Each named move below is a turn or a mirror, shown by a few rows before and after it. Which moves, in which order, take the first row of each later pair to the second? The first pair is answered.
Risab:
[-.16 -.01 .01 .00 .24 .05 -.01 .00 .00 -.10 .01 .04 .01 .03 -.04 -.18 -.09 .08] |-> [.00 -.06 .08 .06 .07 .00 -.02 -.10 .19 -.13 .06 -.08 -.15 .12 .06 -.05 -.07 -.09]
[.07 .21 .12 -.01 .06 .08 .01 -.10 .01 .20 -.06 -.15 -.04 -.11 -.03 .09 .11 .08] |-> [.05 .21 .10 -.01 .04 .10 .00 -.08 .01 .22 -.05 -.13 -.03 -.12 -.05 .06 .10 .10]
[-.33 .18 .00 -.03 .40 .10 .05 .06 .07 -.24 .09 -.08 .02 .23 -.29 -.36 -.14 .18] |-> [-.09 .11 .10 .12 .10 .01 .07 -.13 .40 -.29 .13 -.30 -.27 .41 -.09 -.14 -.09 -.12]
Zuv:
[-.08 -.13 .00 -.04 .11 .09 .08 .05 .00 -.03 -.05 .03 .16 -.10 -.15 -.05 .17 .03] |-> [-.07 -.08 .03 -.06 .16 .09 .06 .03 .02 -.03 -.05 -.01 .13 -.11 -.15 -.09 .18 .04]
[-.10 .08 .12 .03 -.04 -.04 .05 .01 -.16 -.01 .08 .03 .04 .10 .07 .07 -.08 .12] |-> [-.08 .12 .15 .02 .01 -.04 .03 -.01 -.12 -.01 .07 -.02 .01 .08 .08 -.01 -.09 .13]
[-.33 .06 .09 .13 .06 .07 .01 -.23 .20 .18 -.16 -.08 -.12 .05 -.15 .06 -.10 -.06] |-> [-.37 -.03 -.01 .15 -.07 .06 .06 -.12 .12 .15 -.15 .12 -.03 .10 -.18 .22 -.09 -.10]
[.11 .18 -.03 -.09 .31 -.02 -.07 -.04 -.24 .04 -.11 -.10 -.05 -.15 .09 -.27 -.12 .16] |-> [.04 -.02 -.20 -.02 .02 -.03 .01 .19 -.42 -.05 -.09 .28 .10 -.08 .06 .02 -.09 .08]
Nosim:
[-.10 .10 -.06 .05 .15 -.06 .05 -.04 .13 -.03 -.09 -.05 -.05 .11 .00 -.15 -.17 -.03] |-> [-.10 .17 -.06 .08 .10 -.03 .03 -.05 .08 .03 -.07 -.02 -.04 .09 .05 -.13 -.22 .00]
[-.15 -.11 -.01 -.11 .23 -.16 -.01 .03 .44 -.17 -.37 .12 -.11 .09 -.59 -.06 .17 -.15] |-> [-.38 .16 .06 -.07 .31 -.06 .00 .06 .34 -.09 -.32 .21 -.01 -.01 -.60 -.16 -.04 .07]
[.22 -.27 -.10 .12 -.10 -.12 .04 -.02 .10 -.10 -.01 -.04 -.22 .15 .07 .02 .06 -.21] |-> [.12 -.29 -.10 .06 .10 -.09 .08 -.03 .17 -.15 -.10 -.06 -.17 .20 -.08 -.11 .10 -.15]
Now pairs of rows:
(two moves a pair)
[.00 -.17 -.10 -.29 .09 .08 .03 .05 .10 -.03 -.04 .03 .19 .12 -.14 -.03 .09 -.10] |-> [-.17 .05 -.05 -.24 .10 .16 .04 .06 .00 .05 .01 .12 .25 .03 -.12 -.08 -.06 .09] => Nosim then Nosim
[.37 -.05 .02 .01 -.18 .12 -.30 -.02 -.22 .10 -.04 -.15 .29 -.01 .06 .09 -.12 .03] |-> [.36 -.15 -.03 -.07 -.09 .12 -.31 .00 -.23 .05 -.10 -.15 .33 -.01 -.03 .03 -.04 .05] => Nosim then Risab
[.04 -.06 .07 -.10 .17 .02 .01 -.11 .17 .00 -.10 -.12 -.03 -.02 -.13 -.07 .12 -.03] |-> [-.11 -.11 -.05 -.04 -.02 .07 .08 .09 -.02 -.05 -.07 .19 .11 .00 -.18 .13 .06 .00] => Nosim then Zuv
[-.25 .08 -.10 .04 .19 .03 .02 -.01 .31 -.20 -.05 .03 -.18 .20 -.07 -.12 -.04 .12] |-> [-.26 .29 -.04 .14 .01 .08 .00 .01 .16 -.06 .08 .11 -.17 .08 .10 -.01 -.22 .20] => Nosim then Nosim
[.17 -.10 -.09 -.02 -.24 .00 -.08 .12 -.23 .12 .05 .14 .07 -.14 .10 .25 .09 -.11] |-> [.17 .11 .08 -.11 .14 .03 -.17 -.06 -.14 .23 .01 -.20 .00 -.27 .09 -.14 .06 .07] => Zuv then Risab
[-.02 .13 -.25 .11 -.42 .12 .21 .00 -.11 .03 .15 .30 -.04 -.02 .19 .26 -.07 -.03] |-> [-.01 .43 -.05 -.03 .11 .19 .09 -.21 -.03 .17 .08 -.11 -.09 -.21 .15 -.26 -.14 .26] => Zuv then Risab
[.30 -.07 .14 -.23 .05 .00 -.31 .03 -.12 .07 .26 -.24 .11 -.14 .08 .05 -.21 .07] |-> [.31 -.27 .00 -.23 -.09 -.06 -.27 .14 -.15 -.03 .22 -.08 .15 -.02 .02 .20 -.11 -.05] => Zuv then Nosim
[.00 .01 .06 -.06 .08 .20 .04 -.02 -.22 .05 -.24 .07 .29 -.15 -.16 -.13 .02 .22] |-> [.25 -.09 .14 .10 -.32 .11 .08 -.19 .11 -.01 -.17 -.07 .03 .05 .05 .19 .07 -.14] => Risab then Zuv
[-.28 .32 .09 .16 -.30 .18 .14 .03 .17 -.01 -.05 .32 .09 .03 -.07 .33 -.14 .11] |-> [-.05 .46 .30 .12 -.07 .15 .05 -.26 .40 .10 -.06 -.14 -.13 -.02 .04 .07 -.12 .08] => Nosim then Zuv
[-.03 .07 .03 -.16 -.02 .10 .05 .15 -.25 .14 -.11 .25 .12 -.22 -.05 .03 .06 .14] |-> [.08 .21 .14 -.13 .01 .10 .01 .03 -.19 .23 -.05 .06 .03 -.30 .08 -.04 .01 .15] => Zuv then Nosim
[-.33 .00 .18 .07 -.17 .02 .21 .03 .34 .10 -.11 .04 .04 .03 -.05 .11 .01 -.06] |-> [-.39 .09 .15 .08 -.16 .06 .21 .12 .18 .16 -.09 .15 .13 -.07 -.03 .09 -.05 .05] => Risab then Nosim
[-.16 .03 -.19 .11 -.02 -.16 .01 .25 -.10 -.18 .19 .24 -.11 .19 .18 -.03 -.40 .04] |-> [-.03 .19 -.03 .10 .09 -.18 -.05 .05 .02 -.07 .20 -.07 -.26 .12 .31 -.21 -.43 .08] => Zuv then Nosim
[-.08 .27 .11 .11 -.15 .04 -.03 .14 -.25 .05 .08 .16 .07 -.07 .16 .13 -.21 .11] |-> [.14 .26 .19 .10 -.17 -.01 -.07 .00 -.14 .09 .12 -.05 -.06 -.09 .27 .10 -.15 .00] => Zuv then Nosim
[-.08 -.16 .02 -.20 .12 -.15 -.07 .13 -.25 .09 -.01 .03 .31 -.08 -.07 -.13 .12 .13] |-> [.16 -.17 .16 -.03 -.26 -.23 -.05 -.06 .07 .09 .11 -.17 .00 .06 .20 .17 .11 -.16] => Nosim then Risab
[.00 -.19 .09 -.19 .21 .07 -.15 -.05 .04 .04 -.25 -.12 .09 -.27 -.06 -.32 .28 .00] |-> [-.14 -.28 -.05 -.14 .02 .08 -.09 .16 -.14 -.03 -.23 .24 .24 -.22 -.12 -.09 .25 .00] => Zuv then Nosim
[.08 -.06 -.06 .04 .02 -.10 .02 -.09 .21 .03 -.09 -.16 -.10 .08 .03 .01 .04 -.18] |-> [-.04 -.14 -.16 .04 -.04 -.07 .06 .06 .12 -.05 -.12 .04 .02 .14 -.07 .10 .04 -.17] => Nosim then Zuv
[.07 -.10 .11 .11 .21 .07 -.03 .02 -.17 .16 -.13 .01 .19 -.20 .08 -.11 -.10 .12] |-> [.18 -.12 .10 .14 .07 .04 -.04 .01 -.19 .20 -.08 .02 .15 -.20 .18 .02 -.10 .02] => Nosim then Nosim
[-.18 .41 .12 .17 -.01 -.04 .04 -.06 .16 .08 .17 -.12 -.09 -.04 .15 -.10 -.26 .18] |-> [-.08 .26 .01 .25 -.35 -.10 .07 .06 .04 .03 .22 .08 -.08 .01 .26 .19 -.22 .01] => Nosim then Zuv
[.29 -.10 .05 .00 -.14 .04 -.06 .02 -.15 .16 -.05 -.09 -.08 -.09 -.02 .29 .11 -.17] |-> [.30 -.18 .04 -.08 .02 .00 -.04 -.02 -.03 .11 -.16 -.19 -.10 -.03 -.12 .17 .20 -.18] => Nosim then Zuv
[.08 -.23 -.04 .14 -.16 -.08 .04 .14 -.01 -.05 -.03 .20 -.09 .15 .08 .08 .02 -.16] |-> [.10 -.16 .10 .05 .17 -.08 .01 -.04 .18 -.02 -.11 -.10 -.18 .15 .01 -.22 .06 -.07] => Nosim then Zuv
[-.04 .04 .22 -.11 .10 .11 .06 -.16 .31 -.01 -.17 -.29 .03 -.06 -.23 -.01 .24 .00] |-> [-.20 -.11 .03 -.05 -.11 .14 .14 .08 .12 -.11 -.17 .12 .19 .01 -.32 .24 .23 -.03] => Zuv then Nosim
[.21 -.12 -.03 .04 -.09 -.10 .01 -.12 -.01 -.03 .03 -.07 -.07 .21 .14 .03 .07 -.08] |-> [.15 -.18 -.07 -.01 -.03 -.09 .04 -.08 .02 -.08 -.03 -.01 -.01 .25 .03 .00 .11 -.07] => Nosim then Zuv
[.22 .29 .09 .07 .03 .00 -.09 -.24 -.15 .22 .04 -.21 -.24 -.06 .42 -.08 -.22 .18] |-> [.44 .00 .01 .02 .02 -.10 -.07 -.25 .00 .10 -.03 -.28 -.32 .07 .38 -.01 .01 -.06] => Nosim then Nosim
[.06 -.18 -.21 -.07 .06 .05 .04 -.08 .08 .09 -.13 -.07 .03 .10 -.13 -.03 .37 -.12] |-> [.03 -.10 -.16 -.03 .05 .06 .07 -.14 .21 .08 -.12 -.14 -.02 .14 -.11 -.03 .35 -.11] => Nosim then Risab
[-.26 -.12 -.10 .03 -.09 .04 .11 .18 .07 -.13 -.06 .37 .25 .12 -.28 .27 .14 -.03] |-> [-.18 .22 .20 -.04 .35 .08 .02 -.17 .31 .04 -.08 -.20 .03 -.02 -.20 -.22 .08 .15] => Nosim then Zuv
[.27 .09 .13 -.01 .00 .06 .04 -.23 -.02 .29 .01 -.11 -.12 -.08 .07 -.07 .01 .00] |-> [.30 -.02 .13 -.07 .07 .04 .06 -.25 .04 .23 -.05 -.14 -.12 -.01 .00 -.11 .10 -.05] => Nosim then Nosim
[-.11 .18 .11 .09 -.41 .10 .14 -.01 .22 -.15 .02 .09 -.06 .07 .10 .19 .06 -.06] |-> [-.08 .02 .08 .02 -.29 .04 .16 -.03 .35 -.23 -.07 .03 -.06 .16 -.02 .15 .19 -.13] => Nosim then Nosim
[.23 -.20 -.04 -.20 .00 .02 -.07 .03 -.22 .00 -.01 .05 .24 -.14 -.10 .21 .43 -.14] |-> [.18 -.23 -.03 -.23 .10 .01 -.05 .00 -.09 -.06 -.07 .00 .22 -.09 -.20 .14 .48 -.14] => Risab then Nosim
[.22 .03 .21 .17 -.36 -.01 .09 .03 -.14 .21 -.02 .12 .25 -.17 .22 .30 -.05 -.06] |-> [.18 .23 .34 .06 .03 .04 .01 -.10 -.11 .31 -.07 -.15 .23 -.32 .17 -.08 -.09 .16] => Risab then Zuv
[.32 -.17 -.11 .00 -.13 -.19 -.07 .08 -.13 -.03 .20 -.10 -.22 -.02 .43 .03 -.10 -.17] |-> [.11 -.27 -.25 -.20 .28 -.14 -.07 .24 -.30 -.08 .05 .03 .02 -.10 .13 -.26 -.01 .05] => Nosim then Risab
[.31 -.19 -.10 .10 -.42 -.04 .04 .01 -.21 -.01 .16 .24 .00 -.01 .27 .36 -.04 -.28] |-> [.48 -.19 .08 -.08 .13 -.10 -.05 -.32 .20 -.02 .00 -.37 -.22 .02 .14 -.14 .12 -.27] => Nosim then Zuv
[-.08 .16 .06 .06 -.12 -.07 -.08 .12 -.17 -.09 .07 .11 -.01 -.11 .23 .00 .04 .04] |-> [.05 .05 .04 .07 -.17 -.11 -.08 .09 -.06 -.12 .06 .03 -.10 -.05 .26 .06 .12 -.09] => Risab then Nosim
[-.13 -.06 -.09 .03 -.15 -.14 .21 -.05 .35 -.06 -.07 -.07 .01 .24 -.11 -.03 .08 .05] |-> [-.31 .09 -.10 .01 -.06 -.05 .20 .04 .10 .03 -.04 .07 .16 .10 -.15 -.13 -.03 .27] => Risab then Nosim
[-.01 -.11 .10 -.08 .09 .03 .06 -.13 .39 -.18 -.16 -.14 -.08 .19 -.16 -.02 .16 -.17] |-> [-.19 -.15 -.08 -.13 .13 .08 .07 .12 .08 -.21 -.18 .18 .17 .12 -.30 .00 .14 -.02] => Zuv then Risab
[-.01 .16 .15 .18 -.16 -.03 .03 -.16 .25 .03 .09 -.18 -.25 .17 .22 .09 -.18 -.04] |-> [-.34 .12 -.08 .06 .01 .06 .04 .21 -.24 .01 .01 .29 .14 .02 -.01 .00 -.20 .25] => Zuv then Risab
[-.01 -.07 .04 .03 -.17 -.17 .09 -.21 -.10 -.12 -.04 .00 -.14 -.37 .20 .20 -.04 -.13] |-> [-.14 -.14 -.06 -.11 .09 -.14 .08 -.10 -.25 -.15 -.14 .09 .02 -.43 .01 .01 .01 .01] => Nosim then Risab
[.12 -.05 .06 .24 .01 -.15 -.05 -.16 .02 .16 .13 -.09 -.16 -.03 .10 -.06 -.01 .05] |-> [.12 -.12 .03 .19 .09 -.16 -.04 -.17 .09 .10 .06 -.12 -.17 .02 .02 -.11 .05 .02] => Nosim then Nosim
[.00 .14 .04 -.01 -.07 .02 .03 -.01 .00 .26 -.03 .21 .06 -.11 -.04 .28 .08 -.19] |-> [.05 -.03 -.01 -.06 .00 -.01 .06 -.03 .10 .18 -.10 .18 .04 -.03 -.11 .24 .19 -.29] => Nosim then Nosim
[.07 -.04 -.03 .07 -.19 -.02 .00 -.05 .11 -.04 .09 -.03 -.09 .10 .11 .09 -.05 -.12] |-> [.00 -.14 -.05 -.01 .00 -.02 .02 -.03 .20 -.12 -.01 -.05 -.06 .15 -.05 -.02 .03 -.11] => Nosim then Nosim
[-.02 .36 .30 .14 -.03 .11 .00 -.24 .28 .16 .17 -.36 -.35 .04 .25 -.19 -.17 .08] |-> [-.23 .37 .14 -.03 .27 .21 -.05 .01 -.15 .20 .08 -.11 -.02 -.17 .02 -.42 -.19 .38] => Nosim then Risab
[.13 .12 .17 -.09 .00 .17 -.11 .01 .06 .20 .09 -.14 -.08 -.12 .10 .04 -.06 .04] |-> [.23 -.01 .13 -.12 -.02 .12 -.11 -.02 .12 .13 .06 -.17 -.12 -.05 .08 .04 .04 -.06] => Nosim then Nosim
[-.09 -.21 -.13 .07 .16 .19 .28 .01 .01 -.09 .07 .10 -.14 .13 .08 .00 .08 -.08] |-> [-.18 -.10 -.10 .07 .18 .24 .30 .04 -.04 -.04 .09 .14 -.10 .09 .09 -.06 -.01 .01] => Nosim then Nosim
[-.02 .35 -.09 .04 -.02 .12 -.05 .03 -.18 .08 .00 .28 .21 -.03 .02 -.09 -.36 .18] |-> [.32 .11 -.05 .13 -.29 -.04 -.04 -.17 .22 -.03 .00 .04 -.07 .22 .17 .16 -.20 -.24] => Risab then Nosim
[-.49 .19 .02 .25 -.18 .01 .13 .11 .24 -.18 -.19 .24 .01 .21 -.30 .26 .04 -.12] |-> [-.46 .40 .18 .16 .19 .05 .07 -.07 .35 -.05 -.22 -.09 -.08 .11 -.30 -.11 .02 .05] => Zuv then Risab
[-.27 .31 .05 .14 .17 -.02 -.03 .02 -.13 .03 .15 .03 -.04 -.05 .05 -.20 -.30 .26] |-> [-.11 .15 .04 .30 -.25 -.11 .03 -.02 .06 -.08 .22 .05 -.21 .15 .20 .18 -.24 -.07] => Zuv then Risab
[.07 -.07 -.04 -.15 -.14 .05 -.14 -.20 -.10 -.11 -.13 .07 -.15 -.19 -.04 .12 .07 -.14] |-> [-.01 -.09 -.08 -.19 -.01 .06 -.13 -.17 -.10 -.13 -.18 .08 -.09 -.18 -.12 .03 .08 -.08] => Nosim then Risab
[-.10 -.04 .15 .19 -.31 -.08 .16 -.14 .27 -.06 .07 .17 -.20 -.01 -.15 .24 -.13 -.28] |-> [-.08 -.03 .23 .10 -.08 -.09 .15 -.27 .42 -.06 .00 -.04 -.29 -.01 -.20 .05 -.07 -.27] => Nosim then Zuv
[.00 -.05 -.12 .09 -.11 -.04 .00 .06 -.03 -.07 .06 .11 -.01 .12 .09 .01 -.06 -.05] |-> [.05 .00 -.03 .03 .08 -.05 -.03 -.05 .09 -.04 .04 -.10 -.09 .10 .09 -.15 -.03 -.03] => Nosim then Zuv
[-.04 -.30 -.25 .01 .24 -.13 .06 .16 -.16 -.17 -.03 .04 .14 .15 -.10 -.13 .03 -.09] |-> [.10 -.24 -.11 .17 -.02 -.19 .08 .00 .14 -.17 .04 -.13 -.11 .29 .07 .05 -.03 -.28] => Nosim then Risab
[.24 .18 .08 .14 .10 .01 .14 -.14 .37 .15 .05 -.29 -.06 .14 .07 -.03 .20 -.14] |-> [.12 -.09 -.14 .14 -.07 -.02 .22 .11 .26 -.01 -.01 .09 .11 .28 -.10 .20 .28 -.25] => Zuv then Nosim
[.08 .26 .17 -.08 .04 .10 -.06 -.15 .36 -.13 -.17 -.13 -.10 -.18 -.15 -.20 .26 -.09] |-> [-.06 .05 -.04 -.03 -.22 .09 .02 .13 .18 -.27 -.19 .30 .09 -.08 -.26 .11 .30 -.17] => Zuv then Nosim
[-.18 .04 -.18 .06 -.08 -.02 .07 .25 -.23 -.09 .05 .35 .17 .00 -.04 .16 -.03 .09] |-> [.04 -.15 -.14 .10 -.21 -.12 .10 .09 .11 -.20 .00 .15 -.06 .21 .02 .28 .11 -.21] => Risab then Nosim
[-.38 .21 -.19 .27 .23 -.19 .01 .07 .03 -.16 .12 .32 -.05 .26 .09 -.42 -.58 .14] |-> [-.08 .18 -.19 .38 -.18 -.25 -.03 .04 -.07 -.07 .27 .34 -.16 .19 .40 -.10 -.59 -.06] => Nosim then Nosim
